Rotation paths and how fast each direction turns (degrees each step)
Each turn is a multiple of 5 degrees from 10 to 175, or 0.
Each row of a path follows its step; steps can be skipped.
Rotation 1:
step 0: [+2.48 -1.50 +3.26 +0.70 -0.91 +0.14 +3.15 -0.68 -2.44 -1.45 -2.20 +0.62 -0.45 +1.62 +0.81 +2.57 +2.28 +0.64 +0.12 -1.41 -4.05 -2.21 +1.64 +1.77 +0.21 -0.75 +2.11 +1.58 +2.19 -1.33 +0.65 +2.52 -0.32 -3.42 +2.18 -1.67 +1.81 -1.94 -0.57 +2.45 -0.31 +1.41 +3.98 -0.39 +1.36 +1.30 -0.80 +0.11 +0.90 -0.85 -0.42 +1.08 +0.54 +2.60 +0.24 +0.98 -1.57 -0.46 +0.08 +0.75 -0.14 +1.55 -1.37 -0.84 +0.17 +0.00 +4.20 +0.38 +1.00 +0.08 +1.80 -3.84 +3.61]
step 4: [-1.99 -2.49 -0.02 +1.80 -2.27 +0.49 +0.07 +3.57 +3.06 +2.75 +1.69 -1.03 -1.22 +2.01 -4.28 -1.75 +0.64 +0.52 -2.60 -0.86 -1.68 -1.69 -0.35 +0.09 +0.21 +1.17 +2.51 -2.91 -1.10 +0.51 -2.16 +1.57 -1.93 -0.37 -0.13 -1.09 -3.50 +0.57 -1.93 +2.58 -0.36 -0.27 +1.42 -0.41 -0.28 +0.15 -2.34 -1.18 +0.23 -3.14 +1.27 -1.16 +0.67 +0.99 -3.94 +0.41 +2.40 +2.03 -2.50 +1.72 -0.12 +0.71 +0.59 +1.83 +1.08 -1.66 -3.49 -0.93 +0.80 -1.39 +0.37 +0.29 +2.53]
step 8: [+0.11 -1.64 -1.97 -0.48 +0.70 +1.14 +2.78 +1.17 +1.91 -0.67 -0.99 +2.17 +2.78 -1.57 +4.20 -0.50 -1.80 -2.61 -1.38 +0.88 +0.08 -3.92 -1.10 +0.64 +1.67 -1.42 +1.21 -2.86 +1.99 +0.84 +1.26 -0.52 +1.17 -0.06 -2.06 -0.09 -1.14 -0.38 +0.92 -1.59 +3.18 +1.74 +4.23 +0.39 +1.02 -1.76 -0.94 +1.62 +1.17 -2.02 +0.26 -1.08 -1.35 +0.10 +2.80 +0.67 -1.88 +4.58 -1.36 +0.32 -0.22 -1.30 +1.26 -0.81 -0.85 +0.86 +1.03 -3.62 -1.84 -1.28 +1.49 -2.56 +0.46]
step 10: [+0.77 -1.72 +1.75 +1.02 -0.57 -0.68 -0.74 +0.42 -1.78 -1.14 +0.93 +3.61 +1.01 +0.73 +1.74 -0.12 +0.60 -2.28 -0.44 -0.46 -3.29 -1.88 +0.06 +0.44 -3.05 +2.41 +1.25 +2.17 +0.40 +0.60 -2.87 +2.72 -1.50 -2.64 +1.23 +1.45 +0.63 -1.45 -1.66 -1.84 +1.00 +2.97 +2.29 -1.04 +0.47 +3.78 -2.44 +3.79 -0.27 +0.96 -1.08 +1.50 -1.81 -0.24 +0.98 -1.42 -0.31 +0.42 +1.40 +1.68 -1.21 -2.19 -0.58 -0.87 +3.72 +3.03 -1.80 -3.25 -0.84 -1.78 +2.09 +0.30 -0.25]
step 11: [-0.75 +0.52 +3.28 -0.54 -1.98 +3.18 +0.01 -1.00 +1.39 -0.11 +1.77 +4.60 +0.81 -0.45 -0.69 -1.36 +0.16 -0.40 -2.32 +2.10 -2.44 -3.06 -0.66 +2.62 -0.17 -2.04 +0.89 -1.50 -1.65 +4.99 -0.31 +3.89 +1.49 -2.69 -1.06 -0.60 -0.39 +2.82 +0.27 +0.11 +0.09 -1.65 +2.71 +1.30 +2.51 -0.21 -0.59 +0.49 +1.08 +0.75 -1.77 -1.00 +0.34 +0.68 -0.44 -0.55 +2.40 +3.52 -1.25 +0.14 +0.30 +1.75 -0.54 -1.10 +0.25 +0.22 +3.12 -1.88 -0.52 -2.37 +0.66 +1.39 +0.43]
step 12: [+5.47 +0.71 +2.90 +2.28 +0.09 -0.97 -0.90 +3.65 -1.08 +0.98 -1.03 +4.33 -1.18 +1.53 -0.81 -0.23 +3.16 -1.34 -3.00 -3.68 -0.94 -0.91 +1.36 -1.69 -1.16 -1.71 -0.42 +0.91 -2.67 +1.76 +0.61 -0.26 +1.66 -0.55 -1.62 -0.76 -2.71 +0.89 -2.31 -0.63 -1.04 -1.80 +3.11 +1.46 +0.83 +0.70 -0.19 -1.64 -0.23 +2.46 -2.40 -1.09 -0.77 -0.03 +0.59 -1.15 -0.66 +3.14 +3.40 +0.66 -1.05 -1.19 -0.17 +2.05 -0.28 -0.32 -1.06 +1.26 +1.14 +0.36 -1.02 -0.21 +0.33]
step 13: [-0.07 +2.72 +2.34 +1.73 +0.92 +1.81 +0.67 +0.91 +0.88 -0.28 -2.08 +1.98 +3.96 +0.12 -1.90 +0.67 +2.39 -0.87 -0.55 -1.50 -1.00 -0.10 -2.22 +0.99 -0.23 -0.70 -1.19 +0.68 -3.41 +0.35 -0.53 +1.28 -1.58 +0.17 -1.31 -2.46 +0.75 -1.80 -0.88 +0.55 +1.37 +2.85 +3.01 -0.49 +2.64 -0.53 +0.11 +4.28 -3.50 -0.18 +0.03 +1.40 +2.67 +1.09 +0.09 -2.38 +1.11 +1.71 -0.03 +0.93 +1.53 -4.62 +0.79 +0.31 +1.29 -2.50 -2.09 -1.73 +1.20 -2.23 +1.47 -2.65 -0.90]
step 14: [+1.21 +3.90 -0.44 -0.52 -4.22 +0.90 +2.47 -0.77 +0.87 +0.80 -1.77 +0.18 -0.57 -0.07 +1.54 -1.86 +2.55 +1.76 -0.17 +0.05 -2.11 -2.16 -2.64 +2.62 -0.10 +1.01 +1.77 -0.39 -0.83 -0.53 +2.39 +2.31 -0.02 -2.68 +0.59 -2.93 -2.71 -0.44 -3.55 +1.53 -0.46 -1.54 +1.81 -1.75 +3.53 +1.58 +2.21 -0.86 -0.80 -1.04 -0.07 -0.83 +1.00 +2.33 -3.26 -1.02 -0.24 +2.21 +1.40 -0.89 +1.95 +1.58 +0.63 +3.00 +0.57 -1.85 -0.49 +1.27 -3.01 -1.36 +0.70 +0.64 +1.39]
step 18: [+1.02 -4.83 +2.78 +2.01 +1.80 +0.90 +1.04 -0.31 +2.92 -1.03 -2.18 +0.86 +0.00 -1.85 +0.81 -1.46 +1.65 -0.36 -1.79 +2.48 -1.47 -1.22 +1.83 -0.23 +2.34 +1.18 +2.07 -1.70 -3.45 -1.33 -1.29 +2.34 +0.71 +0.04 +1.69 +1.48 -1.30 -1.39 +2.30 -1.13 -0.56 -0.49 +1.04 -0.68 -0.61 -2.82 -1.29 -1.00 +1.24 -1.92 -2.34 -0.42 +2.05 +2.09 -1.83 -1.23 +0.89 +1.97 -4.07 +0.04 -0.15 -3.42 +0.35 -1.69 -0.64 +1.55 -0.50 +0.35 -0.99 -2.34 +3.09 -3.16 +0.27]
[+0.06 -0.40 +0.18 +0.00 -1.24 +0.00 -0.17 -0.19 +0.62 +0.10 +0.26 -0.06 +0.00 -0.57 +0.19 +0.48 -0.29 -0.22 -0.39 +0.64 +0.03 -0.40 +0.28 -0.76 +0.13 -0.36 +0.77 -0.28 +0.29 +0.34 -0.21 +0.17 -0.29 -0.66 +0.90 -0.39 +0.33 -0.34 +0.41 +0.51 -0.40 -0.64 +0.89 +0.35 +0.18 -0.08 -0.15 -0.74 +0.51 +0.29 +0.15 +0.54 -0.45 +0.38 -0.54 +0.46 -0.06 +0.32 -0.43 -0.10 -0.05 +0.12 +0.56 -0.07 -0.27 +0.02 -0.13 +0.00 -0.02 +0.36 -0.24 -0.22 -0.12]  100
[+0.00 +0.12 -0.19 +0.22 +0.06 -0.10 -0.53 -0.20 -0.57 +0.59 +0.23 -0.28 -0.58 -0.21 -0.11 +0.66 +0.21 +0.05 +0.31 -0.04 +0.05 +0.15 -0.68 +0.14 -0.57 +0.18 +0.40 -0.43 -0.72 -0.74 +0.42 +0.25 +0.08 +0.56 -0.01 +0.51 +0.49 -0.40 -0.04 +0.98 -0.47 +0.17 -0.83 +0.57 -0.68 -0.56 +0.22 -0.49 +0.67 +0.04 +0.39 +0.47 -0.51 +0.30 +0.65 +0.04 +0.07 -0.32 -0.02 +0.16 +0.52 +0.22 +0.08 -0.41 -0.34 +0.11 +0.53 -0.20 -0.08 -0.36 +0.00 -0.57 +0.14]  10
[+0.19 -0.14 +0.63 +0.03 +0.53 +0.05 -0.07 +0.15 +0.38 -0.38 -0.55 -0.55 -0.30 -0.60 -0.08 -0.57 +0.77 -0.22 -0.11 +0.13 +0.11 -0.06 +0.07 -0.24 -0.70 -0.85 -0.19 -0.18 +0.50 +0.29 +0.14 -0.19 +0.36 +0.27 +0.01 +0.83 +0.19 +0.42 +0.58 +0.16 +0.16 -0.82 -0.24 -0.18 +0.21 -0.08 -0.33 -0.60 -0.29 -0.08 +0.35 +0.10 -0.54 -0.63 +0.03 -0.12 -0.72 +0.15 +0.62 -0.71 -0.25 -0.12 -0.01 +0.17 +0.31 -0.32 -0.01 +0.11 +0.05 -1.08 -0.16 -0.71 -0.38]  110
[+0.25 -0.22 -0.37 +0.04 -0.60 +1.11 -0.41 -0.14 +0.30 -0.21 -1.05 +0.02 +0.23 +0.24 +0.04 +0.25 +0.20 +0.30 -0.25 +0.21 -0.38 -0.10 +0.29 -0.07 +0.55 -0.13 +0.18 +0.53 -0.39 -0.45 -0.07 +0.03 -0.37 +0.30 -0.41 +0.46 +0.02 -0.46 +0.04 +0.49 -0.01 -0.36 +0.17 +0.81 +0.21 +0.53 +0.80 +0.07 -0.91 +0.57 +0.40 -0.06 +0.11 -0.02 -0.08 -0.28 +0.50 -0.18 +0.61 -0.08 -0.07 -0.13 +0.09 +0.18 +0.58 +0.14 +0.75 +0.62 +0.29 -0.27 -0.13 +0.10 +0.89]  25
[+0.55 +0.22 -0.33 -0.17 +0.31 +0.30 -0.68 +0.00 +0.96 -0.28 +0.82 +0.04 -0.25 -0.29 +0.09 +0.08 +0.56 -0.73 -0.04 +0.17 -0.44 +0.31 -0.46 +0.23 -0.08 -0.72 -0.18 +0.90 -0.74 +0.04 +0.33 +0.02 -0.33 -0.14 -0.06 -0.82 -0.41 +0.75 -0.29 -0.24 -0.63 +0.19 -0.18 -0.01 -0.07 -0.01 -0.44 -0.27 -0.50 -0.25 +0.17 +0.28 -0.42 -0.22 -0.65 -0.26 +0.22 -0.17 +0.20 +0.73 +0.46 +0.26 -0.07 -0.28 +0.06 -0.24 -0.23 -0.44 +0.80 +0.14 -0.35 -0.06 +0.30]  40
[+0.20 -0.16 +0.27 -0.65 +0.25 -0.24 +0.60 -0.18 -0.36 -0.51 -0.14 +0.43 +0.54 -0.31 -0.17 +0.43 -0.11 +0.24 -0.15 -0.20 -0.01 +0.16 +0.16 -0.19 -0.04 +0.25 +0.27 +0.05 +0.30 -0.71 -1.07 +0.13 -0.83 -0.22 -0.23 +0.31 -0.48 +0.04 +0.02 -0.79 -0.12 -0.12 -0.60 -0.20 -0.17 +0.25 +0.33 -0.37 +0.61 +0.03 +0.30 +0.27 -0.59 +0.53 +0.04 +0.32 +0.34 +0.72 +0.65 +0.83 +0.17 -0.63 -0.54 -0.08 -0.02 -0.26 -0.25 +0.37 +0.74 -0.11 -0.32 -0.76 -0.21]  140
